In the data rows, 128 means zero.
Some points:
80 145 110 174 157 115 115 43 124 69 122 110 83 53 131 134 145 119 139 157 186 182 99 156 100 181 73 135 131 142 147 104 113 167 155 66 175 147 109 79 173 150 176 161 133 91 113 121
142 117 99 97 72 126 135 114 131 127 151 118 173 87 80 77 112 131 139 103 112 100 103 183 140 187 163 104 111 229 111 183 144 140 92 190 162 163 121 134 192 130 126 171 156 94 93 125
121 96 123 132 76 140 159 50 79 173 64 127 86 172 78 99 172 171 131 126 164 117 138 153 66 149 179 156 109 16 143 111 107 88 87 159 112 136 124 89 123 136 111 182 119 199 94 162
101 141 165 132 114 157 102 135 113 157 129 111 117 154 170 186 119 56 147 104 135 136 62 146 181 143 149 134 122 118 114 115 157 128 134 132 134 55 82 149 77 163 114 159 130 110 114 147
124 169 177 144 165 195 153 124 126 115 143 135 138 160 123 122 165 129 162 147 127 103 115 147 113 71 178 145 137 100 180 214 127 145 127 115 155 117 135 132 123 138 166 135 133 153 115 119
91 101 80 80 162 95 78 99 114 212 160 135 120 151 165 97 128 105 161 130 129 127 92 142 157 111 57 108 114 80 99 142 129 52 118 137 186 130 137 170 147 120 146 109 113 136 120 80
170 165 88 106 181 134 53 116 209 137 114 103 114 151 84 105 90 100 101 70 138 124 163 100 117 120 88 207 85 172 215 122 122 120 146 186 58 120 123 134 143 220 153 145 105 122 117 103
169 111 105 158 133 97 147 136 90 143 128 89 127 68 81 195 131 122 202 62 165 119 153 122 141 81 115 132 160 152 134 139 108 109 111 101 70 123 134 152 94 38 142 162 116 95 149 118
81 127 39 156 156 114 126 173 133 167 125 146 142 160 119 174 143 183 137 116 130 106 81 113 91 160 186 139 163 153 136 110 138 162 151 111 101 119 105 165 134 106 165 119 163 134 170 129
109 126 165 124 127 125 128 141 145 117 131 113 153 135 114 161 129 116 98 135 59 115 103 126 115 86 118 133 120 82 114 92 153 138 101 147 126 163 147 64 84 122 170 154 142 75 162 115
106 159 128 187 161 99 102 191 142 81 96 146 156 156 77 138 46 170 179 102 137 130 99 97 126 170 137 131 90 86 123 118 152 143 93 96 174 136 156 174 109 89 115 129 81 152 140 135
124 210 135 80 88 122 189 68 113 126 80 119 91 154 112 126 133 131 79 111 124 183 172 145 158 167 132 142 152 115 162 109 207 119 78 126 121 168 118 168 90 82 149 24 168 109 117 124
195 51 169 167 133 158 147 93 154 163 134 93 121 174 150 119 151 144 148 197 112 152 105 102 112 172 121 149 100 157 133 145 156 125 98 118 104 173 136 163 120 136 123 118 140 122 157 159
164 127 132 62 180 67 107 130 149 133 115 125 161 94 182 111 106 166 128 145 173 154 85 134 168 146 127 160 163 99 131 186 146 126 129 131 128 83 158 50 129 119 73 129 187 166 153 137
157 165 145 122 94 102 88 49 112 83 159 155 159 165 177 105 155 142 125 64 121 96 133 137 132 108 82 124 70 168 96 100 107 95 173 124 152 112 82 149 133 87 124 154 189 208 193 152
92 130 73 126 101 114 151 175 87 131 121 154 165 118 153 172 166 170 125 160 132 119 168 165 147 86 55 130 145 177 218 132 160 127 86 139 123 200 84 98 84 122 91 147 70 148 143 169
79 108 123 151 109 143 124 144 169 100 131 66 125 111 134 98 167 136 108 109 136 175 139 103 176 109 195 137 134 126 130 125 78 88 115 160 155 120 136 133 143 130 151 85 104 121 164 182
149 116 72 112 97 166 91 144 150 78 126 234 11 147 159 130 86 101 79 143 82 179 115 72 144 110 147 110 147 125 132 176 103 139 125 126 123 152 143 146 133 79 129 198 140 104 109 146
153 147 90 181 79 146 153 157 130 132 155 164 135 82 137 176 118 110 156 173 110 139 122 150 104 119 101 140 23 97 180 100 100 96 128 173 129 48 142 129 197 119 80 64 199 92 107 118
121 173 147 113 98 87 117 106 122 137 150 127 162 159 125 158 87 109 117 162 75 138 151 135 114 135 186 70 129 164 125 154 113 60 144 26 69 107 158 91 187 157 136 127 77 126 131 169
128 115 128 87 155 185 127 149 108 94 114 101 147 136 149 151 120 164 90 161 122 96 151 187 157 149 138 145 93 125 103 94 98 107 165 119 108 162 150 136 96 105 128 144 107 80 104 105
117 79 112 97 157 140 212 124 102 80 117 127 155 122 101 102 102 74 102 123 155 162 114 139 115 117 89 90 127 121 135 116 127 157 159 119 132 106 153 171 165 171 148 148 133 133 164 172
91 135 135 153 134 178 166 160 166 187 181 120 166 128 136 147 93 70 67 130 170 151 182 148 108 121 114 163 173 145 121 88 149 132 106 113 116 170 117 108 138 45 104 153 128 179 130 97
175 161 99 120 74 135 127 131 165 128 174 144 150 80 119 154 122 143 140 120 185 81 87 101 99 138 119 128 145 121 93 123 121 150 114 123 145 146 194 173 92 160 155 108 94 132 115 181
155 122 125 160 201 104 164 145 105 146 109 152 91 63 127 104 147 115 63 101 114 112 132 157 50 100 193 159 90 128 100 165 124 68 117 103 175 172 66 126 83 165 91 95 122 137 113 152
118 108 116 69 119 179 139 135 120 115 148 120 150 119 84 171 136 160 101 168 196 148 164 62 145 97 128 96 78 126 93 130 168 132 116 105 105 135 47 94 109 112 117 117 113 122 133 65
204 167 123 99 132 95 163 206 166 136 135 145 63 146 118 75 185 139 187 150 109 143 162 179 165 152 102 132 159 122 58 80 112 138 101 107 143 99 94 114 160 169 148 147 105 157 149 91
113 89 210 146 138 141 181 145 130 122 111 170 137 156 171 150 118 158 96 95 129 87 131 97 146 167 115 124 144 131 158 118 87 95 89 121 123 112 134 108 113 148 172 131 138 107 94 89
137 120 123 120 167 84 115 107 104 137 112 133 118 111 193 181 163 126 130 116 116 105 157 122 177 125 149 151 136 92 71 131 158 196 125 163 122 155 160 151 220 169 106 118 98 148 121 107
124 113 87 157 94 107 153 78 132 104 185 119 129 164 165 59 144 108 138 74 102 88 136 100 142 129 147 124 94 146 143 123 169 151 187 90 150 102 163 83 82 118 88 124 104 119 131 91
110 65 195 124 87 92 81 156 174 150 134 147 81 140 101 179 135 138 148 109 146 146 200 181 109 137 119 90 145 118 135 169 157 150 227 162 172 138 152 140 122 150 126 97 135 127 150 109
114 122 145 147 121 142 77 165 116 131 80 89 116 80 139 82 119 120 121 152 124 78 146 117 155 99 128 88 142 105 130 110 160 127 113 86 109 119 167 153 131 166 127 150 200 144 139 113
101 151 168 127 117 148 141 156 74 153 148 131 104 145 66 101 131 170 150 117 74 159 88 87 145 95 72 189 171 163 76 123 110 109 177 109 123 135 151 112 150 158 106 104 136 129 93 130
129 129 148 148 124 142 103 121 120 121 100 154 177 159 165 77 107 136 158 130 165 155 153 125 82 78 146 117 155 152 83 115 132 153 120 158 118 102 126 124 133 135 127 116 117 41 110 150
118 122 164 155 151 107 119 95 147 138 178 123 122 94 102 98 102 168 99 167 95 107 139 123 150 115 132 103 157 116 139 113 130 165 141 150 115 69 95 159 113 112 131 147 111 95 88 166
117 86 148 115 111 119 79 117 80 76 144 156 156 109 104 109 111 73 146 170 107 117 116 118 110 151 166 147 183 146 142 102 79 143 113 155 106 122 117 140 99 143 116 83 123 143 155 81
192 169 139 117 127 127 139 164 96 126 60 53 125 136 133 122 142 67 121 165 120 89 88 58 73 160 117 73 159 129 160 141 102 132 193 200 166 131 101 106 157 69 127 113 76 152 114 121
91 127 135 122 172 139 116 124 165 144 101 112 138 127 143 121 139 125 145 101 89 144 119 136 135 124 102 59 105 122 97 148 63 193 108 118 78 117 149 97 86 125 104 95 158 163 101 137
There is one direction along which these points spread out most. For each point below, how far along it does it lie, from 0 to 99? 50 is the average, and the first point above lies past it. One standard deviation of the points above along it is 16.
170 165 88 106 181 134 53 116 209 137 114 103 114 151 84 105 90 100 101 70 138 124 163 100 117 120 88 207 85 172 215 122 122 120 146 186 58 120 123 134 143 220 153 145 105 122 117 103 67
137 120 123 120 167 84 115 107 104 137 112 133 118 111 193 181 163 126 130 116 116 105 157 122 177 125 149 151 136 92 71 131 158 196 125 163 122 155 160 151 220 169 106 118 98 148 121 107 66
80 145 110 174 157 115 115 43 124 69 122 110 83 53 131 134 145 119 139 157 186 182 99 156 100 181 73 135 131 142 147 104 113 167 155 66 175 147 109 79 173 150 176 161 133 91 113 121 60
91 127 135 122 172 139 116 124 165 144 101 112 138 127 143 121 139 125 145 101 89 144 119 136 135 124 102 59 105 122 97 148 63 193 108 118 78 117 149 97 86 125 104 95 158 163 101 137 59
117 79 112 97 157 140 212 124 102 80 117 127 155 122 101 102 102 74 102 123 155 162 114 139 115 117 89 90 127 121 135 116 127 157 159 119 132 106 153 171 165 171 148 148 133 133 164 172 58
157 165 145 122 94 102 88 49 112 83 159 155 159 165 177 105 155 142 125 64 121 96 133 137 132 108 82 124 70 168 96 100 107 95 173 124 152 112 82 149 133 87 124 154 189 208 193 152 71
169 111 105 158 133 97 147 136 90 143 128 89 127 68 81 195 131 122 202 62 165 119 153 122 141 81 115 132 160 152 134 139 108 109 111 101 70 123 134 152 94 38 142 162 116 95 149 118 31
195 51 169 167 133 158 147 93 154 163 134 93 121 174 150 119 151 144 148 197 112 152 105 102 112 172 121 149 100 157 133 145 156 125 98 118 104 173 136 163 120 136 123 118 140 122 157 159 45
129 129 148 148 124 142 103 121 120 121 100 154 177 159 165 77 107 136 158 130 165 155 153 125 82 78 146 117 155 152 83 115 132 153 120 158 118 102 126 124 133 135 127 116 117 41 110 150 56
124 169 177 144 165 195 153 124 126 115 143 135 138 160 123 122 165 129 162 147 127 103 115 147 113 71 178 145 137 100 180 214 127 145 127 115 155 117 135 132 123 138 166 135 133 153 115 119 46
